Rows are one point carried round by a steady rotation, each followed by how many ticks it has turned.
The counts run from 0 to 410.
[ 80 152 124  98 128 157 119 113  75 110 152 151 106 119 123 124 139 131
 172 139 148 123 108 102 108  91 118 116 118 118 100 125 111 141 141 115
 109 119 114 109 140 115 138 167 128 160 117 103 137 175 117 127 107 138
 134 156 105 153 107 134 129 134 126 137 143 127 120 169 170 107 118 171
 134 129  92 127 136 132 133  95 127 110  67 130 149  99 147 132  88 138]
369
[130 132 156  81 157 161  96 130  98  86 147 146  78 124  84 110 130 126
 132 109 138 144  93 103 120 134 151 130  75 120 158 150 143 141 132 161
 107 116 117 122 140  92 158 112 162 119 123 104 109 109 122 134 148 106
 124 107 108 117  99 108 127 119 164 153 168 140  97 151 167 134 118 108
 134 123 119 152 106 179 148 158 144 128 100 138 149 108 132 119  95 134]
112
[135 123 125 142 154 113 140 104 105  56 139 105 116 133 155 138 120 116
 132 138 103 141 126 120 133  69 106  95 128  85 133 153 120 123 129 143
 100 132 148 113 132  93 106 147  73 140 155 109  99 171 131 108 106 105
 140 126 131 162  86 143 109 108 130 110 155 131 148 141 101  85 123 123
 120 119  76 114 138 136 120 112 132 169 102 135 120 120  99  87 116  98]
218
[109 161  80  99 110 168 120 114  87 108 144 182  83 150 142 145 136 123
 115 104 155 155 113  73 110 127 133 124 139 143  92 130 162 121 122 142
  77 119 116 155 150 132 137 118 120 140 157 122 107 153 124 130 114 132
 127 141 127 134  98 151 100 131 119 134 136 145 130 168 158  83 141 154
 119 122 125 152  87 148 112 117 129 142  95 123 138  97 129 127  86 139]
143
[132 157 131 130 153 150 113 125 118  93 165 117  94 141 131 146 131 160
 153 151 151 148  96 120 142 135 148  98 116 148 121 125 103 101 130 116
 113 172 137 175 136 136 127  95 119 118 158 147 119 147 124 101 149  93
 147 160  77 141 139  97 122 116 137 119 130 128 102  96 149  99 120 124
 113 121 121 126 118 134 149  73 106 121 125 147 161 103 120 136  84 146]
239
[123 137 109  93 123 113 171 152 111  86 159 134 124 124 149 154 158 112
 179 133  99 167 100 112 146 126  93 134 100 114  83 108 140 115 110 131
  78 136 118  97 130 117 122  94 140 102 101 170 132 191 117  97 167 120
 111 129 136 117 118 101 129 131 147 125 104 117 137 113 135 123 128 158
 121 113 113 131  84 129 168 107 141 137 163 106 142 115 128 111  99 135]
294
[109 145 170 115 175 148 147 114 117 132 175 150 142 104 104 112 122 145
 140 101 130 151 124 125 123 110 127 100 133 122 112 147 142 126 118 122
 112 128 133 114 133 102 141  86 151 143  86 159 155 149 152 109 154  94
 115 167 134 162  80 130  79 139 121  95 179 135 113 149 112 111 114 134
 113 111 156 128 153 158 141 128 136 125 121 142 149 138 164 115 114 118]
195
[128 157 126 134 192 156 132 128 107  98 155 106 128 138 124 115 129 116
 153 123  90 110 151 130 144 142 116 134  97 132 110 117 108 152 127 116
 118 152 110 120 131  92 135 117 139 106 139 170 112 174 136  87 176  77
  81 140 142 172 131 107  99 120 140 110 143 136 123 152  97 107 107 131
 127 151 168 122 160 133 165 137 131 112 119 166 145 134 123 134 104 123]
36
[138 118  90 156 139 108 152 135 120  51 137 120 117 137 180 155 113 120
 123 106 106 125 142  91 140 135 117 139 113 133  77 127 138 133  88 152
 111 150 123  83 146 106 131 132 119 126 176 156  86 174 133 118 136 124
 146 132 144 142 110  97 105  99 115 127 148 162 119 150 117 122 141  92
 115  98  76 119 126 127 145 137 113 150 122 125  95 118 114 122 137 150]
381
[144 155 152 121 131 134 107 154  83  88 159 148 123 120 142 108 116 158
 135 134 120 155  92 129 118 132 136 128 124 158  99 139 169 153 133 137
 108 205 161 135 102  73 102 113 146 139 113 116 126 111 134 121 171 101
 115 131 126 118 142 142 113 129 136 120 150 123 128 113 123 124 137 125
 116  82  95 128 133 141 121  91 150 132  99 178 150  98 136 109  91 157]
243
[130 149  86  97 179 162 160 126 106  91 138 140 125 154 130 140 131 103
 129 127 104 110 125 102 146 161 107 174  78 160 101 127 134 148 108 136
  95 153 112 150 141 115 137  95 142 123 164 158  91 151 129 112 158 101
 142 114 150 160 110 136  70 147 133 122 133 155 131 150 114 106 143 109
 116 138 166 134 123 152 135 151 169 142 113 117 108 127 120  93 120 125]
263
[137 136 150 127 134 141  88 120 114  62 128 124 118 105 176  94 131 144
 163 145 101  91 126 111 121 114 121 127 138  95 103 151 142 141 103 121
 167 153 110  69 116  73 119 141 110 141 129 118 119 177 154 134 155 108
 109 150 123 152 150 128 110 111  94 118 154 114 118 110 112 148 113 139
 139  92 131  87 110 129 151 113 130 142  71 104 151 123 151 138 105 102]
249
[141 148 119  92 129 119 133 142  95  72 127 158 104 103 153 151 107 133
 117 124 137 141 112  51 109 125 125 117 130 141 110 130 164 120  72 154
 102 129 134 108 147  95 139 108 143 125 147 123 128 141 145 139 147 140
 151 141 114 118  97 111 142 137 111 131 173 157 107 144 143 138 109  95
 106  78  85 131 121 134 145 159 115 149  89  86 133  98 135 129 128 110]
344
[129 131 133 113 173 117 127 134  96  92 161 132 114 180 128 153 101 101
 131 136 119 112 134 119 120 132  82 120  95  93 103 166 120 123 107 129
 117 141  94 140 137 115 125 135 132 124 141 135 102 163 127 134 165 109
 111 143 156 144 128  77 108 106 137 121 129 198 169 155  85 112 112 110
 134 100 113 120 130 120  88 164 160 143 122 137 130 122 100 117 125 140]
385
[152 159 123 124 176 139 145 138 132 122 165 132 105 141 164 139  99 118
 180 121  91 134 155 109 135 125 140 149 107 135  90 108 124 118 106  92
 115 151 126 161 120  94  95 105 119  95 150 143 102 147 132 113 195  86
 134 137 136 138 137 120 104 125 108  73 131 131 149 115 100 101 114 125
 105 124 155 136 120 122 123 114 137 140 110 133 123  92 141 122  80 103]
299
[129 160  91 123 141 133 133 144  88  86 158 112 110 156 132 116 163 138
 118 134 114  99 108 130 151 172  75 123 125 124 107 133 132 143 106 141
 100 164 122 132 122 106 141 116 141 152 127 168 126 171 135 105 134 100
  99 179 139 144 113 102  94 124 125 156 116 169 133 141 125  97 122 144
  89 105 130 106 122 117 133 114 163 113 136 119 145 119  93 179 114 141]
323
[141 171 113 115 140 155  96 128  79 103 141 159 109 113 132 101 106 123
 146 110 138 158 125 129 129 125 134 130 103 140 109 121 160 150 117 134
 100 133 167 112 131  74 124 146 154 134 130 124 137 113 132 128 122 113
 127 125 132 167 104 151  72 128  84  97 183  95 103 159 150 120 115 131
 135 102 117 113 135 163 121  94 143 132  85 150 125  88 153 144  82 110]
83
[126 120 156  92 172 125 171 145 113 114 164 121 111 104 115 146 124 128
 149 107 121 156 104 108 115 116 149 118 105 110 150 130 124 130 148 143
  87 126 141 130 138  82 141 105 117 131 120 116 100 122 138  89 135  81
 120 112 115 131  82 153 116 108 162 108 186 133 133 141 126 108 144 112
 101 136 119 169 163 167 152 124 132 151 110 138 128  99 145 106  99 115]
394
[130 135 123  92 130 181 142 149 128 111 171 148 110 123 149 118 155 151
 151 140 122 135 111 113 137 140 150 142 124 109 101 137 153 132 128  92
 131 154 117 139 113 104 140 110 144 116 106 139  95 187 137 112 168  79
 107 168 127 140 138 134  71 111 127 123 145 149 122 115 114 143 142 135
  99  96 150 101 127 140 147  84 135 134 146 118 138  80 145 159  98 131]
361
[149 152 146 123 152 118 116 138  67  53 131 168 137 123 141 128  92  88
 115 117 119 141 106  81 113 122 135 124 104 121 127 124 165 137  96 149
  90 108 136 113 124  90 142 132 159 123 143 139 142 116 149 141 155 135
 113 123 129 128 121  92 124 108 110 111 163 132 118 149 130 125  81 105
 109 108  96 118 121 135 112 177 154 156  87 113 128 101 153 133 117 101]
346
[117 150 137 114 127 154 118 102 111 115 155 138 101 116 139 130 163 170
 148 138 154 153 105  94 134 110 135  90 161 125 127 135 149 105 153 132
 103 146 137 145 144 102 121 112 123 140 117 126 140 167 138  90 146  95
  96 157  89 143 106 161 120 146 120 128 160 114 115 135 144  97 133 160
 119 116 151 145 118 150 146  80 106 139 104 144 180  97 141 127  73 111]
78
[ 88 152 127 116 130 147 112 112  66 106 145 147  99 123 134 107 146 139
 173 114 144 123 115 107 120  96 125  96 127 108 109 134 105 128 135 120
 111 119 122 106 137 117 114 152 108 173 124 103 145 179 127 127 103 130
 141 145 102 174  94 131 118 122 122 127 148 129 129 163 169  96 122 173
 133 117  98 124 119 125 140  88 121 111  76 117 156 106 138 157  87 137]
370
[138 124 126  83 155 143 123 132  84  86 147 122 109 134  98 139 136 104
 146 152 160 136  95 107 112 141 101 115 103  87 142 150 148 114 133 136
 107 139 155 124 137  91 170 169 119 130 155 140 121 124 125 116 103 123
 150 141 128 154  95 125 103 106 112 106 185 141 112 153 111 152 105 113
 111  92  80  93 174 132 126  89 136 163  98 102 130 114 121 126 112 108]
283
[133 148 144 141 145 128 119 163 102  94 170 141 105 132 160 117 128 165
 144 132 129 149 110 117 128 135 141 126 132 160 111 111 124 119 125 132
 112 202 150 153 121  90 111 102 129 137 146 130 107 113 138  98 159  99
 141 135  90 107 138 130 114 118 132 139 147 128 117  91 134 109 138 124
  99  95  89 140 136 137 155  84 106 114  97 159 143  99 135 124  81 162]
241
[127 140 170 183 156 128 128 123 105  39 179 108 128 144 137 121 114 138
 132 116  88 119 106 121 153 113 140  99 120 136 119 112 119  95 140 114
  99 157 112 124 119 111 137  91 120 119 134 192 131 153 135 123 169 117
  88 145 113 133 112  76 129 130 120 127 137 136 104  91 128 108 101 136
  93 132 108 121 101 134 158 135 129 124 137 172 153 146 147 138 119 148]
353
[ 92 134 135 136 154 113 122 111 112  76 151 127 121 150 120 132 138 119
 160 134 134 146 142  97 103  89  87 112 137 102  96 121 144 101 128 128
 101 135 124 114 129 109 143 176 113 152 123 136 120 156 126 112 122 132
 105 135 129 134  77 138 107 155  97 110 160 130 154 151 116  97 110 169
 127 140 120 147  95 134 139 118 129 142  55 148 166 152 134 106  94 123]
254
[101 135 134 129 152 138  98 128 102  78 150 158 115 150 123 126 116 130
 117 114 145 131 134  90  99 138 119 126 137 151  94 139 173 106 113 135
 111 163 105 132 143 116 162 133 148 149 150 152  98 124 133 137 147 141
 112 127 136 114  96 133  82 135  85 135 177 153 122 145 128 126 138 126
 104 114 114 150  92 158 120 161 103 136  58 159 156 160 137  92 110 159]
27
[138 136 137 133 176 153  88  80  79  50 112 140 114 157 129 119 130  98
 125 136 128 113 116 110 135 123 133 106 103 123 149 141 134 144 130 143
 113 149 117 145 136 109 124 150 117 131 160 143 112 174 124 102 143 120
 111 117 126 174 146 114 101 112 149 133 145 115 126 163 116 111 112 118
 129 140 144 108 151 136 126 162 135 151  87 175 135 137 121  97 123 137]
151
[111 147 130  71 141 126 133 115  74  96 153 122  91 142 110 153 134 106
 182 150 111 109  92 111 131 128 104 129  72 103 131 117  91 123 129 114
  96 112 117 136 143 123 119 129 140 131 136 128 163 142 107 122 137 115
 142 148 110 163 100  92 152 137 136 122 114 131 132 146 160 111  94 149
 135 118 113 113 113 128 121 106 172 139 105  86 146  85 126 130  92 116]
171
[143 126 165 126 152 119 154 134 113  88 172 110 102 126 126 128 122 167
 117 129  93 106  99  98 136 106 137 100 123 105 148 153 113 122 121 135
 109 142 105 135 132 105 135  94 129 146  92 130 123 193 165 116 154  84
  91 155  89 127 107 105 131 138 163 155 125 170 137 135 144  87 118 132
  84 130 138 148 112 150 163 156 142 135 140 138 139 104 109 146 129 105]
390
[130 133 161 185 148 114 124 142 100  69 173 110 118 132 138 103 111 158
 129 107 118 140 131 164 142 102 124  89 120 102 112 152 104 126 148 124
 115 143 123  92 134  98 138 130 116 155 126 135 114 165 129 111 139  97
 113 139 122 129 106  96 115  91 136 134 158 159 117 153 118 110 134 127
 117 109  76 121 143 137 156 120 111 119 130 188 138 142 124 147 132 152]
156
[120 124 112 125 141 171  99 104 123  54 139 123 106 109 130 113 165 131
 133 110 136 137 139 104 130 116 141 113 120 111 120 132 143 117 111 149
 131 115 107  76 154 101 164 121 115 121 153 162  99 173 138 106 128 127
 129 128 129 145 103 129 101 112 114 143 185 110  83 139 135 132 123 125
 136 124 132 114 107 169 171 129  85 143  96 143 139 154 143 121 111 107]
314
[176 152 112 127 178 121 121 144 121  71 114 122 112 112 137 131  95 139
 142 145 121 147 135 128 129  86 116 125  89 130 111 142 114 166  82 143
 111 156 137  92 134  92 101 142 134 100 118 105 120 201 144 121 155  78
 136 124  97 145 129 109 120 145 171 106 132 123 132 157 134 127  93 119
 143 115 111 135 130 163 164 133 141 130 107 167 118 114 110 121 138 114]
214
[105 156  84 132 156 138 119 139  86  85 166 123 110 174 118 119 162 108
 124 132 128 130 129 127 132 182  73 118 115 114 109 121 146 119 130 150
  84 156 126 140 137 110 160 152 122 150 158 169 100 135 121 101 119 114
  94 163 162 145 112 116  89 101 106 136 144 167 147 166 124  96 141 136
  94 126 108 115 136 121 125 113 124 124 112 131 143 142 103 154  97 156]
321
[135 147 141 131 156 104 115 130  98  63 159 126  86 135 142 108 139 140
 153 104 103 130 127 123 138 121 128 124 105 164 131 115 112 105  96 150
 115 138 129 125 141  95  88  83 129 132 145 121 154 112 128 129 163  91
 157 118  90 133  94 101 154 138 124 135 133 116 118 109 173  81 111 132
 139 118 119 160  90 140 166 137 139 131 104 122 150 117 126 135  84 116]
175
[109 128 162 132 170  90 120 159 111  79 161 112 101 151  93 120 126 112
 166 134 142 118 105 121 119 141  97 135  81 126 108 115 120 101  95 123
 115 150 120 113 141 113 148 132 156 130 106 159 143 127 130 150 156 118
 146 118 116 120  87  67 108 131 105 134 156 152 109 112 164 153 116 126
 127 109  97 127  90 144 160 139 134 108  98 111 164 149 123 122 108 158]
289
[127 137 165 177 158 115 148 129 108  73 183 122 131 138 129 137 103 134
 147 117 104 145 105 134 147 116 133 107 123 146 100 115 114 103 140 115
 111 162 128 140 135 116 136  88 132 124 125 185 127 159 141 112 181 111
 110 149 114 132 110  73 114 130 120 108 135 144 103 107 120 115 110 124
  93 117 118 134 106 151 147 113 139 120 135 189 144 147 140 117 116 153]
354
[142 140 128 186 119 148 104 112 105  51 146 107 122 117 150 123 127 139
 116 106 128 139 153 107 144 121 131 120 123 132  96 117 146 140 141 143
 120 128 111  79 146  90 157 134 123 119 148 166 111 166 127 102 143 125
  90 143 144 156  81 105  98 127  84 120 183 121  92 167 139 128 114 124
 133 132 117 120 118 161 148 116 123 135 106 164 140 154 146 154 122 116]
316
[124 139 142 115 202 101 131 170 111 108 156 122 113 155 122 108 129 136
 147 130 136 112 117 113 128 157 119 133  91 139 121 142 111 163  90 139
 116 173 132 136 126 105 128 141 148 147  96 153 123 173 162 116 150  78
 159 133 111 130 137 108  61 103 145 153 139 156 142 151 149 122 142 114
 106 120 137 125 142 138 173 151 130 100 133 128 137 111 101 156 126 160]
326
[151 186  93 101 157 171 121 134  92  98 123 171 109 114 152 123 110 134
 112 101 120 128 131  83 125 132 148 130 104 173 108 146 140 165  78 146
 115 128 119 105 144 103 139  88 162 116 172 127 121 152 141 133 159 114
 129 155 126 148 137  88 111 128 126 128 141 148  95 174 132 124 104 101
 127  95 126 120 133 139 138 149 123 113  92 140 110  97 142 155 125 127]
147
[ 98 156 156  98 143 167 123 140 106 104 148 180 112  94 136  95 113 143
 137 102 123 133 115  88  90  84 162 114 132 149 122 164 129 145 111 132
 116 132 116  89 121  84 141  99 134 152 141  96 112 127 142 142 148 121
 115 131 118 123 104 141 129 124 148 135 168 150 116 153 128 122 126 127
 113  84 104 133 138 144 126 144 126 106  52 154 146 128 162 107  98 140]
308
[102 140 154 105 162 159 139 122 125  73 156 118 134 127 114 155 137 144
 141 171 138 121 104  82 105 102 120  93 157 108 143 152 127 101 124 120
 119 152 101 131 120 116 166 131 120 135 140 142  94 187 137 130 135 134
  87 181 114 116 125 122 130 152 139 133 139 167 130 122  92 125 108 143
  80 122 122 123 111 119 129 130 110 124  78 142 165 142 139  92 119 130]
190
[152 137 119 143 125 120 112 147  99  52 151 123 107 116 149 137 122 128
 143 105 137 167 114 111 147 124 135 102 105 120 110  98 137 125 119 137
 101 128 133  80 158  94 152 123 125  92 153 146 115 131 119  94 152 114
 117 127 124 133 114  90 155  89 117 125 170 112  81 138 143 139  99 116
 135  99  66 122 135 139 161  99  89 141 144 139 133 103 142 160 106 114]
118
[151 150 147 112 159 135 121 117  65  65 134 161 132 144 123 133  96  76
 124 120 111 136 105  97 118 120 123 115 103 111 147 132 160 131  99 132
  82 106 141 125 122 100 131 127 150 113 145 148 151 125 143 140 149 133
 105 119 127 140 120  84 120 121 108 103 168 130 125 156 117 129  69 106
 118 112 130 100 124 127 115 165 161 170  91 129 134 114 139 119 118 119]
347
